128 stands for zero in the data rows.
Here are some points:
[147  95 110 149 150 113 166 126 119 112 132  42 140  99 159  81]
[100 113 143 139 123 149 107 148 116 155 106  83 142 141 124  92]
[165 146 110 116 120  88 131 111 164  95 131 127 139 112 159 155]
[ 30 145 178  90  90 219  71 186  95 196 104 216  89 187  45 138]
[131 155 137 119 109  93  75 127 168 111 134 146 139 153 122 159]
[107 160 145 109 119 114  74 145 141 130 138 190 101 146 100 156]
[ 61 224 165  76  50 104  17 151 156 122 141 255  91 224  78 251]
[165 116  81 152 125  71 161  79 146  94 149 113 134 105 153 153]
[ 65 157 171 115 127 215  82 187  85 191  96 164 116 192  67 115]
[172 120  96 139 119  25 163  76 182  65 156 101 141  71 198 153]
[141 141 111 126  87  48 122  86 177  91 167 176 106 111 137 187]
[108 152 155  95 133 186 103 174  96 169  94 169 143 167 131 120]
[ 97  89 140 165 174 220 189 166  53 183  98  43 135 101 137  36]
[119 125 112 149 137 107 131 118 140 131 140  75 120 128 131 114]
[120 135 118 128 157 130 146 152 105 139 133 117 127 135 171 115]
[148 112  94 140 129  72 162 100 139  99 147  77 136 100 170 123]
[136 110 164 127 150 186 113 149 100 163 113 143 129 127 107  74]
[115 170 163 147 127 137  64 115 165 145 118 173 123 142  84 158]
[163 158 118 121 134  65  98 117 169 101 147 149 130 137 154 149]
[ 86 147 155 115 131 181  91 160 118 176  96 152 142 164 106 121]
[185 114  91 147 140  76 173  60 149 104 144 116 142  72 176 140]
[ 67 130 199 112 161 255  73 205  60 212  77 155 104 182  23  56]
[130 120 116 126 152 158 153 133 117 154  99  92 152 116 136  92]
[223 157  59 129  91   0 140  29 250   0 207 136 129  73 226 222]
[190 121  90 140 117  30 173  68 175  59 154 102 147  65 205 158]
[111 129 123 116 117 109  97 143 148 127 159 168  99 150 104 119]
[135 128 148 142 125  96 118 120 150 115 133 127 144 127 147 128]
[125  99 132 147 150 184 139 148 124 143 110 124 163 141  94  70]
[106 135 153 129 123 149 110 140 122 133 123 154 115 129 114 130]
[132 158 115 121 139  76 119 147 137 116 165 134 114 143 145 142]
[170  37 102 160 197 152 243 122  60 133 115   7 154  47 194   0]
[160 125 107 164 144  81 135  92 175 118 143  94 143  92 129 119]
[188  95 110 147 154 103 168  95 139 113 134  99 148  77 166 101]
[169 147  95 128 101  34 116  62 219  62 154 140 124  96 133 185]
[115 135 153 106 135 161  83 160 120 117 131 150  97 155  81 128]
[129 134 121 137 121  93 108 124 164 123 146 118 142 138 144 138]
[127 136 140 131 117 120 108 136 131 109 124 108 126 152 117 139]
[125  86 135 128 153 201 169 157  67 164 101  85 143 120 124  62]
[128  98 160 144 185 224 156 142  78 178 103  97 133 104 108  56]
[173 116 122 128 123 120 159  92 131  84 127 102 139  96 153 143]
[118 107  79 172 141  93 179 109 139 147 155  81 135  84 166 108]
[140 123 121 122 114 111 145 108 137  95 134 145 114 109 137 153]
[141 124 117 116 119 102 145 127 142  92 146 103 121 113 137 133]
[ 87 130 186 138 171 237  79 175  76 199 111 156 111 168  49  69]
[144 169 127 136 106  76 112 114 148  93 153 153 123 150 150 191]
[142 109 113 130 119 108 161 109 134 104 140 110 120 113 140 136]
[107 126 171 129 133 207  99 162 100 166  89 123 122 167  62  94]
[172 144 126 148 154  67 130 106 165  94 151 105 143  93 179 127]
[ 81 186 167 107  89 152  31 145 144 156 127 244  82 190  41 195]
[110 161 131 129 108  89  83 134 164 133 134 148 113 154 111 161]
[113 171 137 119  92  74  89 109 164 109 156 212 110 140 119 195]
[119 105 124 120 111 126 138 120 131 118 121  89 131 117 133 109]
[ 67 180 157  99 106 159  66 167 113 181 107 183 124 184  80 159]
[ 80 151 176 108 119 225  62 174  90 188  91 195 104 185  32 119]
[ 85 184 166 108 102 145  59 151 132 149 134 222  92 175  69 183]
[ 94 141 143 124 134 165 104 157 108 169 106 126 126 153  95 119]
[ 97 170 131 124 133 105  93 158 140 142 146 186 134 153 128 151]
[125 122 191 124 153 241  81 181  88 165  67  97 151 174  93  73]
[ 91 157 146 117 117 158  93 159  95 155 114 149 118 179 105 143]
[151  95 112 157 138 144 156 105 122 129 103  65 161 122 155 110]
[114  99 146 125 152 181 138 175  91 160 115 118 125 127 122  55]
[119 113 154 132 192 202 155 196  63 165 108  64 129 129 129  48]
[125 183 141 119 106  90  73 128 160 122 133 162 133 167 135 181]
[139  83 185 109 148 255 135 177  62 123  38  33 154 133 107  51]
[104 156 147 136 114 127 103 138 124 148 127 152 141 151 127 155]
[167 107  95 150 129 105 151  90 142 124 123  86 150 111 145 126]
[ 66 191 163 103 114 120  46 174 141 134 150 205 105 214  72 176]
12 more points follow, each with its number after it:
[116 108  66 170 142  84 177  95 136 146 154  83 130  94 158 112] 0
[116 140 154 112 123 195 103 148  87 164  99 176 118 162  86 140] 1
[158 112 138 144 154 164 140 124 107 127 114  87 141 119 126 101] 2
[116 117 135 111 107 163 146 137 105 129 101 128 127 128 119 136] 3
[130 141 115 114 116 128 128 108 142 131 131 190 126 113 128 152] 4
[127 105 113 157 158 127 170 109 122 149 136  87 122  84 135  89] 5
[ 83 167 156 119 144 208  90 194  99 184 108 198 130 184  89 130] 6
[ 84 158 138 122 101 125  69 166 139 151 140 166 103 195  91 152] 7
[150 131 106 123 112  89 152 100 145 106 142 148 132 104 171 158] 8
[ 81 131 118  93 138  68 111 116 159 113 178 212 130 162 125 165] 9
[144 114 104 135 179 159 136 133 103 125  95  62 157 121 116  68] 10
[117 121 142 129 118 114 129 136 128  93 137 105 108 121 127 128] 11
Which three of these numbered points are nearest to each point below, ignoring the 2 directions in which the first points spread most? Their numbers follow each, nearest first.
[143  99 132 134 142 123 165 131 111  89 129  59 128  99 153  97] > 11 2 7
[111 150 134 138 130 105 100 157 148 137 142 114 128 147 126 132] > 7 11 5
[185 121  46 161 130   0 182  67 194  57 179  38 153  79 237 161] > 7 10 11
[125 115 127 106  96 134 135 131 131 112 121 137 121 138 121 155] > 3 8 1
[125  89 126 142 151 173 178 136  81 117 118  28 126 121 123  86] > 11 7 2
[156  90  92 169 149  87 191  78 144 110 155  71 128  62 154 102] > 5 0 7
[153 114 101 142 161 132 149 115 125 113 108  58 156 112 136  75] > 10 2 7
[162 122 162 135 146 172 128 133 117 113  98  98 134 113  97 106] > 2 1 10
[160  92 108 126 141 138 178  97 127 121 120 117 149  60 159  89] > 4 8 1
[161  43 134 139 181 255 210 140  29 171  61  32 156  88 124  11] > 1 3 8
[186  59  96 142 158 115 207  89 126 106 144  82 151  41 178  63] > 4 8 1
[ 80 181 100 127  91  56 106 128 170 126 172 183 100 150 137 199] > 0 7 5
[135 116 204 132 175 255 117 167  47 160  68  98 130 142  59  67] > 2 1 10
[113 158  93 129 117  21 106 128 185  83 177 134 124 163 149 174] > 7 11 10
[154  83 137 123 158 200 164 135  90 150 104 129 128  95 102  69] > 4 1 8
[106 102  99 139 111 102 131 127 132 136 125  89 132 141 138 116] > 7 0 11
[137 108 113 147 124 102 174 108 133  88 141  52 129 114 143 127] > 11 7 3
[122 165  78 141 115  24 119  96 196 131 176 175 117 121 156 186] > 0 5 7
[108 137 129 111 115 119 118 147 123 132 137 165 111 138 132 131] > 8 7 4
[116 135  83 141  92   0 137  83 177  86 193 145 111 104 185 184] > 0 7 5
[148 124 116 117 120  97 140 115 138 109 129 128 149 121 172 127] > 8 6 1
[151 118  91 132 107  48 151 102 167  71 162 105 119 105 160 161] > 11 7 3
[ 95 148 133 138 123 129 109 122 141 156 141 175 101 141  91 147] > 5 0 4
[145  65  70 167 156 105 206 103 121 136 144  58 143  72 172  70] > 0 5 7
[120  87 121 121 130 167 178 127  97 130 103  90 124 117 120 111] > 3 8 1
[150  99  74 173 144  47 178  92 162 129 165  96 145  72 190 109] > 0 5 7
[103 116 131 125 126 140 104 149 128 153 114  98 138 154 115  94] > 7 10 11
[140 123  93 138 166  64 120  90 195  81 178 126 153 130 122 141] > 10 7 9
[134  47  35 159 206   0 234  89 171  82 230  59 156  61 201  69] > 9 0 5
[113 179 102 140 116  37 123 116 170 120 178 177 123 127 172 193] > 6 0 5
[139  82 103 139 133 114 189 113 111 125 127  86 150  80 193 101] > 8 3 4
[147 100 135 125 115 129 157 130 126  90 122  99 118 100 138 108] > 11 3 2
[155 125 109 129 130 116 144 103 136 123 130 139 127 116 135 139] > 1 8 4
[110 168 138 128 133 126 100 132 150 149 134 181 122 142 117 163] > 6 5 8
[ 79  96 121 125 194 167 140 157 123 148 134 122 154 152  99  65] > 9 7 5
[ 64 177 119 105  75 104  78 136 148 159 152 241  90 176  87 191] > 0 5 8
[ 59 143 111 105 155  50 100 144 184 137 208 229 115 172  96 150] > 9 0 5
[ 87 172 131  92  83 100  75 156 149 132 150 223  96 174 114 180] > 8 7 6
[170  73  76 142 130  66 212  92 149  73 150  25 149  57 190 107] > 11 7 3
[175  94  67 136 143  58 165  82 174  91 132  76 154  76 177 111] > 10 7 2
[162  58 112 149 231 187 185 116 111 114 122  35 180 100 114  24] > 10 2 9
[103 127 139 111  89 160 118 134 126 132 109 142 112 148  89 140] > 3 11 8
[141 138 127 112 104  96 124  93 160  88 147 196 106 114 117 168] > 4 1 8
[115 136 117 120  88  76 114 103 165  99 140 130 115 126 124 172] > 11 3 7
[ 69 115 199 101 133 255 123 194  41 189  59 137 117 173  56  88] > 3 8 1
[154 162 146 139  89  81  93  82 172  86 140 161 123 140 121 199] > 2 1 3
[139 111  59 159 181   0 170  71 230  70 218 100 169  90 200 126] > 9 0 7
[109 156 159 123 145 192  71 165 104 156  93 148 141 175  73  93] > 10 2 6
[139 127 105 114 119 120 159 111 114 120 126 135 131 107 160 145] > 8 3 1
[120 146 115 142 134 107 134 116 142 141 154 142 107 109 122 127] > 5 0 8
[127 139 152 126 141 146 109 135 144 141 127 176 113 125 109 125] > 4 8 2
[161 100 105 146 137  85 152 100 149  95 139  81 118  90 133 107] > 11 5 2
[128 113 149 129 128 152 114 148 100 114 119  78 129 157 124 103] > 11 7 2
[138 108 101 152 148 110 161 102 140 129 132  96 136  89 140 110] > 5 8 2
[147 103  95 157 148  95 162 115 128 121 136  65 150 109 158 102] > 7 5 10
[132 176 134 100  80  71  87 123 172 106 138 217 134 153 161 200] > 8 6 1
[131 160 100 133 112  64 107  91 188 116 158 186 108 122 114 185] > 5 4 8
[149 115 132 122 135 151 109 148 121 122  92  74 153 149 135  94] > 10 2 7
[183 110  79 149 152  61 201  92 145  99 154  75 170  77 230 119] > 6 8 7
[115 148 145 106  71 100 105 109 161 100 137 191 109 148 111 196] > 3 8 1
[140 152  80 139 104  36 131  98 182  86 170 129 114 125 153 186] > 7 5 11
[127 116 128 137 135 167 159 138  89 145 114 115 131 123 145 109] > 8 1 3
[147 144 123 114  69  59  96  75 200  91 151 206 115 116 126 188] > 4 8 1
[149  38 139 160 205 255 213 153  20 174  74  17 155  87 128   2] > 1 2 8
[198  82 119 144 166 148 172 106 127 104 108  55 159  73 146  70] > 2 1 10
[ 96 129 169 117 126 202 109 183  71 169  99 147 131 173 120 107] > 8 6 1
[122 119 185 135 143 209 105 152  99 147  92  89 123 155  71 101] > 2 11 10
[115 155 114 117 118  94 121 118 142 128 148 187 115 131 138 170] > 8 4 6
[161  91 145 140 146 178 148 114  88 120  93  59 144 111 116  93] > 2 1 3
[149 121  96 143 123  81 131 102 179 104 145 152 163 129 124 122] > 10 2 7
[124 173 113 152 104  20  85  85 201 103 182 173  96 122 133 187] > 5 7 0
[113 183  97 137  92   0  93 110 187  95 193 183 106 160 172 211] > 7 0 5
[115 115 146 132 150 146 141 147  98 146 126 140 129 117 147  90] > 8 6 4
[101 183 149 109 115 144  68 158 135 155 132 231 109 168 107 168] > 6 8 4
[139 120  87 165 138  60 159  90 161 119 168 113 122  79 159 124] > 5 0 7
[129 130 123 128 105  74 108 121 162 116 143 153 125 140 123 140] > 7 11 5
[123 192 168 107 130 155  65 174 126 134 131 180  96 188  80 165] > 2 10 6
[141 106 152 143 143 195 148 136  90 121 102  69 134 131 106 114] > 2 3 11
[162  79 119 151 174 173 174 118  86 127 104  16 157 100 144  81] > 2 10 1
[161  76 116 136 168 189 179 130  70 150 107  78 146 100 148  65] > 1 8 4
[170  90 114 169 175 109 172 126 119 127 131  49 157 111 174  62] > 7 2 10
[137 170 124 120  92  57  88  96 190  88 153 166 121 136 131 204] > 2 11 8
[ 76 150 113 111 165 106  94 144 170 137 170 179 142 183  89 131] > 9 7 10
[110 105 167 132 137 208 111 150  88 152  89 106 123 162  70  86] > 2 11 1
[100 151 123 110 116 128 108 146 124 160 128 188 120 139 133 146] > 8 4 6
[133 100 136 141 143 194 162 127  76 149  97 100 138 108 136  97] > 1 8 3
[166 127 118 132 145 122 135 103 143 139 123 150 148 101 161 133] > 4 8 1
[107 111 164  93 116 232 117 174  74 143  89 151  92 157  64 108] > 3 1 8
[138 120 144 131 132 161 117 134 119 127 121 127 110 124  93 111] > 2 11 1
[128 106 143 126 119 151 136 120 119 135 135 158 114 108  98 123] > 4 1 8
[148  90 140 136 160 178 146 141  90 141  97  42 147 114 125  67] > 2 10 11
[107 104 143 140 135 176 132 134 111 162 123 136 110 118  79  99] > 5 4 8
